Each scene shows the same named points in several views, each turned, perhaps mirrored, and shifted as a whole.
A view may leave some points out, and in a few views one point is out of place. Which views, in the order they come, and which point in each? Write - if none.
Scene 1:
(in the rows, 128 means zero)
A:
  K_198 [149 203 133  76  74]
  K_767 [156 172 150 105  63]
  K_353 [141 183 135 102  75]
  K_801 [139 203 153  88  68]
  K_393 [153 176 142  98  70]
  K_105 [134 203 150  92  67]
  K_340 [140 198 165  93  86]
  K_509 [144 201 139  90  70]
  K_897 [137 196 140  91  64]
B:
  K_353 [ 86 136 123 127 119]
  K_509 [ 97 154 125 122 112]
  K_105 [ 90 156 119 123 100]
  K_767 [ 93 138 106 145 125]
  K_897 [ 96 147 118 120 107]
  K_801 [ 94 159 121 128 100]
  K_340 [ 82 159 130 144 100]
  K_198 [107 148 139 135 125]
C:
  K_801 [110 152 137 123 162]
  K_105 [113 152 134 126 157]
  K_509 [102 158 141 119 153]
  K_767 [114 183 128 103 166]
  K_198 [ 96 165 154 100 158]
  K_353 [115 171 137 108 145]
  K_897 [106 157 132 118 151]
  K_393 [111 176 135 101 159]
  K_340 [126 154 150 119 169]
D:
  K_393 [ 71 138 133 114  92]
  K_767 [ 75 129 134 122  89]
  K_509 [ 61 144 131 112 117]
  K_198 [ 57 143 124  95 100]
  K_353 [ 75 151 130 117 101]
  K_105 [ 70 141 138 115 126]
  K_340 [ 85 132 131  99 123]
E:
  K_340 [136 155  98  95 140]
  K_105 [138 133 106 105 138]
  K_897 [140 132 119 107 138]
  K_353 [138 140 131  92 144]
  K_198 [157 159 129 108 143]
  K_393 [142 149 134  92 130]
  K_767 [141 147 132  85 120]
Moved in: A
  A moved: K_198
